rotation steps, each row followed by its count of steps:
The counts run from 0 to 437.
[108 121 117 129 144 154  81  92 109 107  55 102 119 132  90 112 132 152
 115 106 140 104 165 134 101 142 153 111 140 121 135 135  73 193 118 114
 121 112]
136
[144 139 161 124 109 151 142 120 154 159 114 114 131 114 131  91 153 138
  75 111 144 166 173 148 160 137 147  82  82 181 136 143 144 140 161 155
  76 143]
113
[114 100 136 122 113 118 140  73 156 133  79 105  73  70 147 114 124 145
 114 139  76 158 165 141 127  91 138 115 127 117 127 158 162 131 121 105
 104 115]
79
[118 152 158 135 124 159 111 160 113 132 129  95 114  94  68  80 121  61
 126 161 152 140 136  88 152 101  74 123 131 153 139 114 114 103 148 125
 134 169]
433
[146 151 158  98  99 171  95  90 122 108 147 100  99 111 106 108 129 105
 127 151 127 139 141 122 125 115  93 124 107 134 131  62  80  99 140 128
 114  89]
403
[125  96 131 156 121 158 108 147 137 128  62 129 129 135  99 109 172  96
 149 108  93 136 143 124 113 167 155 113 151 106  95 207  98 115 113 109
 130 157]
2
[143 136 136 120 164  99 142  76 140 150  81 106  80  75 105 127 112 181
 112 130 107 171 165 129 116 111 113 103 119 139 128 110 121 158 146 105
 142  66]
291
[109 120 106 165 122 162 110 168  81 114  82 164 108 145 103  79 148 125
 156  93 137 133 169 103 134 175 149 112  98 108 131 181 109 129 119  89
  89 140]
236
[141 116 136 146 130 148 145 125 107  88 130  63 157 146 111  95 184 149
  90 158 116 148 138 154 132 151  82 124 146 151 180 138 114 100 139 156
 163 150]
125
[161 109 135 162 187 156 135 149  88  95  97 114 111  90 115 122 165 160
 112 152 148 176 128 122 120 148 125 158 122 134 118 150  68 117 146 112
 170 117]
155
[114 119 155 135 104 157  86 162 125 133 101 155 104  85 104  89 138 141
 116 123 138 179 125  75 140 123 154 131 114 149 116 157 115  79 125 144
  85 153]
333
[151 139 127 161 152 154 111 170 131 149  85 140 148 132  65 116 149  98
 104 116 147 120 155 129 139 163 133  80  96 142  94 156  87 179 132  99
 116 147]
366
[140 114 157 180 154 148  86 144 141 123 153 154  96 103 105 112 127  96
  86 166 136 127 128 120 140 124 152  82  97 133  65 139 125 163 139  85
 105 109]
414
[163 144 130 104 116 170 168  93 124 118  85 142 116 117 118 119 150 156
 133  97 127 194 156 132 154 157 127  96  70 143 128 116 102  99 143 113
  87 109]
373
[157 105 108 130 120 165 132  82  75  83 127  89 118 118 148 112 110 121
 104 147  90 127 114 126 138 140  92 132 114 123  95 113 127  75 141  99
 118 107]
159
[118 109 163 153 120 152 140 152 105 126 126 148  98  80 116  88 115  89
 106 131 129 179 119 107 165 107 135 109 110 149 100 146 145  65 150 126
 107 159]
82
[134 116 150 169 162  86  97 158 147 145 109 110 117 111  64 113 148  80
 110 147  99 115 129 125 102 126 112  91 164 125  95 161 134 145 140  94
 160 123]
67
[140 133 135 162 131 161 124 155 133 113 129 136 151 180 102  78 182 118
 139 144 141 146 179 157 142 174 111  86 117 127 146 147 109 156 123  84
 116 126]
123
[102 132 165 156 155 102 148 152 145 163  98 108 133  97  82 100 135 142
  79 126 126 162 125 110 167 112  88  85 123 178 139 146 146 120 162 153
 136 160]
212
[149 142 162 129 137 151 155 178 145 150 109  97 142 109  65  90 165 130
 142 155 146 176 155 120 131 117  85 103 118 147 160 127 106 122 121 155
 144 176]
221
[ 69 105 110 158 135  70 121 130 152 136  67 123 122  89 100 123 167 150
 111 138 118 117 156 126 157 132 135  86 131 126 130 177 144 174 143 108
  94 129]
97
[152 140 148 113  88 164  83 118 100  89 131  93 117 119  84 109 139  98
 126 157 126 144 104  98 107 133  91 148 134 112 112  82  83  63 126 125
 119 103]
402
[111 110 118 120 130 146 125 125 100 108  69 140  87 105 126  90 138 137
 151  85 145 147 179 121 133 154 187 109 110 108 153 168 108 135 127 111
  84 145]
235
[126 118 141 146 185  88 129 155 110  94 126  82 120  85 113 138 142  92
  77 117 137 158 114 126 147 141 112 113 136 155 127 142 118 105 186 133
 178 123]
164
[ 66 124 145 181 118 129  87 146 122 116 101 169  92 106  80 104 119  73
 143 128 126 123 145  90 158 122 132 109 131 116  89 146 131 114 123  57
 102 135]
431
[127 118 136 118 138 120 147  93 109 147  59  86 137 138 112 117 133 127
 109  77  93 148 157 156 139 134 108 105 164 133 148 167 121  89 163 158
 170 151]
360
[124 111 145 150 117 132 147 135 129 121  95 129 128 119 122  85 147 171
 110 104 100 198 139 108 141 138 133  93 121 144 147 164 151  56 135 151
 111 159]
342
[111 122 124 124 144 125 125 123  91 117  82  98  96  53 109 101 113 192
 111 175 130 143 138  77 115  98  96 140 122 152 146 122 112 133 128 138
 109 130]
437
[115 134 148 130 166 152 155 156 121  96 108  99 150 108 101 140 170  94
  78 102 180 142 135 131 172 153 136  73 111 170 142 126 118 127 170 141
 148 144]
17
[112 104 159 126  96 162 110 126 136  90 156  84 113  96 113  83 130  59
 104 148 129 143 116 104 135  88 124  92 131 141 142 105 153  81 123 132
  96 147]
199
[132 124 132 154 113 155  79 139 107 125 102 145 110 119 101 138 153 100
 106  87 121 135 122 106 142 152 146 108 102 149  57 153 102 102 176 106
 109 114]
33
[159 112 126 150 169 129 156 122 109 126  79 103 129 148 108  85 155 156
 136 101  95 152 174 174 123 176 126 108 134 123 163 186 126 135 134 110
 156 130]
10
[130  89 141 125 139 110 158  81 152 125  97  63  87  69 141 104 125 158
  97 163  90 170 137 119 125  82 110 134 147 129 146 141 147 104 126 149
 136 137]
78
[150 113  98 143  82 167 105 108 115 141 123  96 141 136 131  87 125 157
  94 148  80 109 135 111 131 144 109 104  89 154  96 154 133  99 118 132
  55 130]
111
[148 102 126 150 154 127 133  87 153 130  57 116 133 117 109 158 135 174
  76 141 103 118 129 150 129 146 143  99 117 135  80 149 103 171 132 100
 116  97]
145
[141 104 143 116 126 130 134 154  99  98 117 102  78  73 105  94 152  99
 161 135 114 196 135 103 114 115 114 149 146 106 145 128 108  65 121 120
 154 124]
303
[129  93 145 158 146  94  88 160 124 116  94  84 116  91  67 127 147 101
 107 162 102 125  98  83  95 107 119 116 170 109 106 137 105 103 124 128
 168 134]
68
